M: rows in several groups, each row roughly a mix of its group's directions:
M (176 x 13):
[[-28 -55  22 -18 -41  12  40  24  23 -16 -10   6  25]
 [ 15  23  17 -22  -6 -28 -27  46  53 -14  15 -23 -35]
 [ 11   1 -20  30  20  17  50 -69 -23   8   5  -7 -10]
 [  2  12  42  35 -19  15 -33  11 -27 -42  20  25 -41]
 [ -4  23  32  17  17  34  14  11 -75   9   5 -18  21]
 [ -7 -24  -1   3  -3  51  28 -28 -59 -22 -26  -6  26]
 [  8  24  28   7  -5 -14 -11 -65   4  55 -11  -3 -32]
 [ 27  31  -1 -41  12   9  38   3  40   5  -5 -58  11]
 [-18  45 -24 -16   3   3  35  41   0  -5  16 -60 -12]
 [ 15 -17  -6 -24  41 -11 -50 -14  49  -4  22  38  13]
 [-27 -48 -32   7 -16  -8  -1 -11  -4  33   8  66   7]
 [-25  16  17  33  26 -35 -20  -4  21  45 -14  -2 -54]
 [ 11 -18  18  15 -27  20  -7 -11 -32 -66 -48  12  -8]
 [  4   1  10 -14 -31  17   0   3  80  -8   6 -31 -32]
 [-23 -60   7 -34   2 -12 -19  15  35  12  20  32  36]
 [ 30 -30  57 -11  34  -6 -33 -40   5   9  22  19  10]
 [  9  27  -5 -41  29   5  21   7 -26  35   7 -46  47]
 [ -4   7  60  30  21  20  15 -26 -35  31   8 -37 -15]
 [-19 -29   8   7  -6  48   8  23 -19 -65  17  29  12]
 [-13 -19  15  29  19   6  30 -46  12  63 -19 -23 -15]
 [  9  -3 -36 -41 -36  -8  21   8 -42  18 -11  22  51]
 [  5 -28 -14 -24  18   0 -33  30  16 -60  30  33  19]
 [-31 -41  16  -1  -9  16 -26  29  36 -49  22  33  -5]
 [  2  20  27  40  12   0  20 -49 -14  55 -21 -24 -16]
 [ 14  34 -22 -15  13   1  57  48   8  -9   9 -45  13]
 [ 24   9  -5 -10   9  -6  10  60  23 -61  36  -4  -5]
 [-16 -32  11 -21 -21   3  25  64 -12 -48   8   8  24]
 [  8  30  -6  32  59  -5   3 -42   4  22 -15 -40  22]
 [-14   0   4  18   2 -11 -44 -67   6  45   9  27 -11]
 [ -7   9  12   6  -3 -10 -51 -69  12  35  13  20 -19]
 [ 32  19  13  34  29  -6 -28  30  35 -15  47  31  14]
 [ 29 -24  23 -19  44  29  18 -15  -9  28  -1 -37  48]
 [-10   3  22  15 -22 -27   9 -25 -33  18 -43 -63  12]
 [  2  -3   5 -24 -24 -17 -44  52  31 -53  12   8  -5]
 [ 34  35 -18  -7  62 -24 -28  -6 -22  -3  36  13  10]
 [ 16  18  20 -36 -17 -18 -24  54  43 -30   3 -23 -22]
 [ -5   2 -15  -4 -19  23  35  -8  71  23 -11 -44  -3]
 [ -3 -11  13 -18  21 -56 -27  -9 -18  60 -12  28  17]
 [ 14  16 -46  11  43 -10  31 -36   8  49   1 -22  18]
 [-19 -35  17  17 -23  -8  -2  38 -48 -45  -2  39   5]
 [  9  44  28  42  17   3  15 -25 -22  57  10 -24 -10]
 [  7  11  12 -33 -34 -19 -24  56  38 -39   2   4 -23]
 [-47 -52   9 -13 -27  42   8   3 -17 -35  -1  30  -3]
 [ -5  -1  47   0 -40  31  21   7 -60 -30   8 -17   1]
 [-28 -37  19   3 -30  -6   0  35 -44 -44   2  34  18]
 [-21 -19   0 -12 -40  29  38 -18 -48   2 -47 -21 -11]
 [ 10  -4  62 -15 -13 -23 -34 -40 -22   3   2  35 -29]
 [  8  36  43 -23   3 -26 -29  -9 -37  38  30 -28  15]
 [ -5 -24  -7  31  -5 -26 -42 -18  47 -41  12  39 -13]
 [-27 -33  -2   6  12  -7  -4 -12 -63  17 -14  40  43]
 [  1  18  35 -29   1 -13  20  39  -7  35  61  23  16]
 [ -7 -17 -22 -11  -6  11  -7  64  -5 -63  26  12  12]
 [-26 -45   4  51 -13   0 -16 -33  -9  34   0  46  -5]
 [ -6  16  -3  32  27   9 -39 -12  54 -38   5  -6 -44]
 [ -7  38  65   9   4   3  -9  -3 -41  31  33 -18 -13]
 [ -4 -22  53  61   2  26 -13 -11 -40   6   0  14 -17]
 [ 25  33  -4 -12   8 -59 -34   0  39  44   8   5  -6]
 [ -8 -24  19  67   3  -7  -9 -47   6  41   4  16 -19]
 [-32 -29 -20 -14  -3  19  12  -8 -42  51  -8   1  52]
 [-13   7 -26  34  -5   9 -47 -38   3 -35 -48  -4 -26]
 [ 20   8 -19  -3  27 -14   4  35  41 -54  45  -7  24]
 [-38   4  28 -44 -56 -29 -18   8   6  21 -18 -17 -24]
 [-23 -48  -9  27 -18 -14 -19  -9  13  40  19  55 -21]
 [-42 -55  15 -39 -17   5   4  31  13  18  18  28  25]
 [  8  34  -7 -12 -16 -12 -12  41 -24 -60  39  27   8]
 [-13 -18 -33  17   6  28  40 -57 -45   5  -8  14  17]
 [ -2  23 -51  25 -19 -19  22  24  21 -47 -15 -15 -39]
 [ 22  56 -10  -3  18  -1  11   0  10 -70 -15 -23 -14]
 [  6 -10  30   2 -37 -11 -17  37  41 -19  16  -2 -61]
 [ -7 -39  39  32 -44  17 -31 -10  -1 -36 -27  25 -11]
 [ -4 -18 -36  14  -4  26  37 -67 -32 -16   4  20  -7]
 [ -2  27 -49   6  15  21  -5  11  65 -26   7  -1 -35]
 [ -3  30 -21  33 -23   4  52  17 -26  -7 -27 -46 -25]
 [-23 -33  18  66 -10   0 -22 -32   2  31   3  24 -26]
 [-20   9  26  64 -16  16 -18 -13 -11 -45 -30  -3 -29]
 [-17 -16  -4  10 -14  -4 -12  44 -45 -64   9  21  22]
 [ -5  24  -2   0 -25  -7  38 -22 -16  67 -30 -34 -11]
 [  4  25 -15 -27  -7  15  61  33 -28  27 -12 -42  -1]
 [  9 -28 -44 -29  11  23  43  -9 -36 -18  -8  18  43]
 [  1  11  44 -11  -6  14  18  -7 -68  41 -11 -26  17]
 [  5   9 -12  12  42 -39 -13 -13  65  35  -3  -8 -24]
 [  0  -8 -19 -37  12 -33 -18  50  65   9  -3  -4  -3]
 [ 42  41 -11  35  28  -4 -23 -39  17  16  -8 -12 -41]
 [ -8 -22  -9  25   1  -6 -60 -30  25 -30  -1  53  -5]
 [-14 -47  21   1  -8  -6  14  46 -45 -29  -7  41  16]
 [ 37  12  -1 -16 -40  11   2   3 -70 -17 -36  -5  11]
 [  2  38  22  51  15   3  12 -22   0  64  18   2 -17]
 [-19  36 -48   1   5   0  12  26  51  10  -4  -5 -52]
 [ -4  -1  45  41 -23  24 -25   7 -34 -44   4  20 -35]
 [ 24  24  67  -2  -7 -26  -4 -26 -14  22 -26 -13 -39]
 [ -2 -31 -21 -30   4   2 -23  32  19 -70  14  22  17]
 [-24  26  15  37 -41  24  47  20 -33   4  -1 -30 -20]
 [ -1   9   1   8  33  11 -44   5  24 -18  26  59 -42]
 [  2  -2  10  15 -22  44  -9  11 -36 -68  23  26  11]
 [-10 -27 -39 -48  -2  -9  11  10  23  18 -33   1  57]
 [-38  26 -14 -40 -13 -21  31  -8  -3  59  13 -28  14]
 [ -4 -46   9  34 -14  -2 -30   6  24 -60   3  37   6]
 [ -3  30  17   1  10  23 -51 -12 -38 -14   2  50 -38]
 [-21  -2 -32  -9  -3  15  55   0   7  15 -22 -68   2]
 [-18  56  21  15  15   9  25   8 -25  23  24 -51 -26]
 [ 14 -27  34 -10  32   0  14 -28 -12  58 -16 -34  32]
 [  5  -5 -23   1  44 -17  -9  32 -40 -33  29  29  43]
 [  7  -9 -20   7  18  -9  16  42   8 -67  26   1  45]
 [ 14  30 -36  26  43  -9 -36 -34  25  32  28   6 -13]
 [-34 -63   8 -17 -14   4   2  20  58 -19  16  -3   7]
 [ 33  29 -26   2 -15   3  36 -24 -55   9 -46 -10  10]
 [ 12 -31  -7 -34  29 -17 -49 -14  33   1  14  45  27]
 [-16  24  33  34  34   5   1   5  30  18   6 -33 -60]
 [ 30  -1 -38 -40 -16  -6  22  -3 -34  16  -7  11  61]
 [ 12  26   4 -25   2  23  52  32 -45  18   4 -40  20]
 [ 35  30 -22  22  24 -32 -39  -1  27   0  15  54  -3]
 [-25   0  75   3   0  17   0  -8 -36  10  17 -42 -11]
 [-34 -19 -15  31  -8   2 -53 -36 -18  32   3  42 -11]
 [-21 -58  16 -17   4 -20 -26  13  22   9  25  44  37]
 [-39 -19 -57   9   9  17 -21 -18 -22  31  20  36  24]
 [ -7 -23  18 -29 -33  20 -31 -12  70  -9  14   1 -25]
 [ 13 -38  44   1  -4  -3 -55   4   3 -32  11  48   6]
 [-13  -6  22 -19 -53  26   8  28 -40 -40 -26 -27 -12]
 [  7 -25 -29 -47  -2   0 -13  34  -1 -67   5   1  24]
 [  1  15   0  12  16   6 -48  -3   8 -21  22  68 -38]
 [-14 -48 -13  10  18 -14   5  -8  22  76   1  13  15]
 [  1  18   4  17  20  31  29 -27 -55 -20 -33 -17  42]
 [-16 -20   9 -12 -43  27  35 -11 -46  -6 -49 -23 -13]
 [ 33  26  12 -40   6   5  45  17  36  -9  -6 -53   4]
 [-28 -20  59 -26 -47 -15 -22 -15   5  12  16  25 -25]
 [ 22  28  32  10  -5 -11 -12 -63  19  35 -17 -14 -38]
 [ -1  30 -12  42  18 -20 -31 -48 -25  43   9  19 -22]
 [ 23   5  -4 -44  -2 -14  50  31 -18  38  26  -1  39]
 [  8   6 -14 -26 -24 -13 -37  45  13 -59  11  35   6]
 [  1 -26 -41 -11  26  10  37 -47 -21  39   5  14  34]
 [-20 -15  23  62 -21  13  -7 -27 -40  13   9  40 -16]
 [-13 -13  37  59 -22  19 -20 -15 -34 -10  12  29 -35]
 [ 17  38  -3  39  49 -38   7 -10 -37  39   2   2  -1]
 [ 26  42  20  28  45   6  18 -34 -13   1 -15 -48  16]
 [ 20  64 -10  21   2  26 -22 -26 -35 -17 -11  12 -38]
 [ 22  15  15  22  17 -14 -43  -2   2 -37  16  69  -6]
 [  9  -5  28  49  -8 -21 -33  -1  34 -24   4  37 -47]
 [ -2 -14  -4  48  -1  23  31 -63 -39   4   6  18 -17]
 [ 21  17   8  45  13 -27  12  16 -41 -59 -15  -8  24]
 [ 24 -12  59  -8  41   1 -28 -35  -7  33  22   9  21]
 [  7 -43  -1 -12  18  26  27  10  63 -14  26 -28  25]
 [-21 -66  21  12 -31   5  14   2  47 -30  19  -2   8]
 [-20 -46  -1 -31  21  -3  19  17  39  43  26  25  31]
 [ 25  38  17  25   3   9   2 -25   3 -68  -6 -19 -37]
 [ 23 -18 -14  26  16  14 -51  35  16 -57  -5  15 -18]
 [ 22 -10 -11  56  43 -11 -37  -9 -33 -17 -23  29   5]
 [ -1 -19  17  15  -5 -18 -26  39 -23 -58  28  44 -10]
 [ -7 -23 -38 -36  14 -22   3 -19  25  54  18  -7  43]
 [ 10  25  17 -53 -15 -28 -14  13 -36  41  27 -22  29]
 [-13  34  -2  36  26  13  33 -32 -22  56   5 -13 -26]
 [  2  -3   1 -51  -9 -22 -39  56  42   1  19  -2  -6]
 [  8   6  17 -45 -10 -27 -30  51  39  26  27 -20  -5]
 [-39 -38  12 -14 -19  37  -1  30  -5 -55  23  26   7]
 [-10 -26  -7  21  -6 -14 -49 -19  46 -40  12  44  -9]
 [-26 -28  -8 -10 -34  25  42   8   2 -11 -41 -56  -2]
 [ 22  13 -36  15  22  15  66  12   8 -21 -24 -41  11]
 [-25 -18  14  32   8 -24 -57 -41 -16  20   7  40  12]
 [ 27 -26  33 -14 -44   6 -44  30 -24 -38 -11  21   2]
 [ 33 -46  13 -33  48 -10 -29 -25  35 -11   5   7  18]
 [  8  21  54  47   7  15 -24   0 -45  -1  30   8 -27]
 [ 21  53   1  44  -1  20  -9 -14 -26 -25  15  31 -42]
 [ 18  27 -10 -47  21 -25 -15  43  49 -12  10 -31  -8]
 [-29 -44  10   2 -46 -50  15  -8   4  42 -20  14  -4]
 [ 39  40 -32  -6  61 -12  -6  -5 -31 -12  23   1  19]
 [ -4 -12  -8 -41 -22 -34 -28  53  49   3  -7  22  12]
 [  6 -33   7  37  17  36  23 -59 -36   1 -21   5  15]
 [-26   4   2  29 -42  19  -6  -1 -41  27 -50 -13 -36]
 [ 31  17  20  42  31  -4 -32  21  33 -14  41  35   7]
 [-12 -49 -14   8 -13  -1 -20  -2  59 -43  14  34  -9]
 [  2 -38 -30   5  13  -3  30 -41 -10  53  22  39   8]
 [-17 -22  11  25  24  23  42 -36  -1  63   1 -21   0]
 [ 40  19  20  33   4 -30 -14 -14  22  56 -24  -6 -33]
 [ 18  16 -65 -24  24  35  27  25  36  -9   3  -8  11]
 [ -5 -63  11  10  14 -18 -17  -4  52  -5  26  40  14]
 [ 16  30  25 -16   7  -9 -17 -60   6  55  -6 -11 -29]
 [-14 -34 -35 -54 -27 -12 -11  30  15   7  20  45   6]]
which group is each row in? (one row of each group first):
[ 17  38 -17 -52  27   9  29  11 -22   7  12 -47  29]  <4>
[-14 -35 -41 -20 -26   1  -5  30  45 -47 -13  25   8]  <50>
[-11  31   7   8 -12  -5 -46 -62   1  43   4  -5 -31]  <25>
[  2 -48 -40  -3  -6 -33  21   4  53   5  -2  -3  41]  <82>

[  0  52  15 -26 -18 -24 -11  20 -23  55  36 -15   4]  <50>
[-26 -30  20  22 -20  -4  17  -4 -64   3 -42  19  25]  <25>
[ 14  -8 -23   6   3  40  45  11  55 -31  19 -35  -4]  <82>
[  7   7  -2 -70 -18  11   0  55 -13 -30   0  -7  24]  <4>
[  7   0 -12  28  15 -16 -27 -20  68 -32   8  10 -42]  <82>
[ 21  34 -27   7  58 -16  29  -6 -29  37  -3 -16  28]  <25>
[ -3 -14  40 -19 -10 -12 -25  35   1  69  20 -17  21]  <4>
[ -3 -30  44  31 -10 -16 -50 -37 -16 -24   7  30  17]  <82>
[ 11   8 -37 -10  40 -14 -13  28  59 -14  32  32  -9]  <82>
[-16  13 -19 -33  -6  27  47  42 -16   5 -19 -54  -2]  <82>
[-32  20  13  19 -56   0  27  32 -52   9  13  17   1]  <82>
[ 42  13 -18   2  31  29 -26 -10  -9 -54  21  17  41]  <82>
[  2  13  15  -8 -14 -24 -39  35  53 -18  19 -15 -49]  <4>
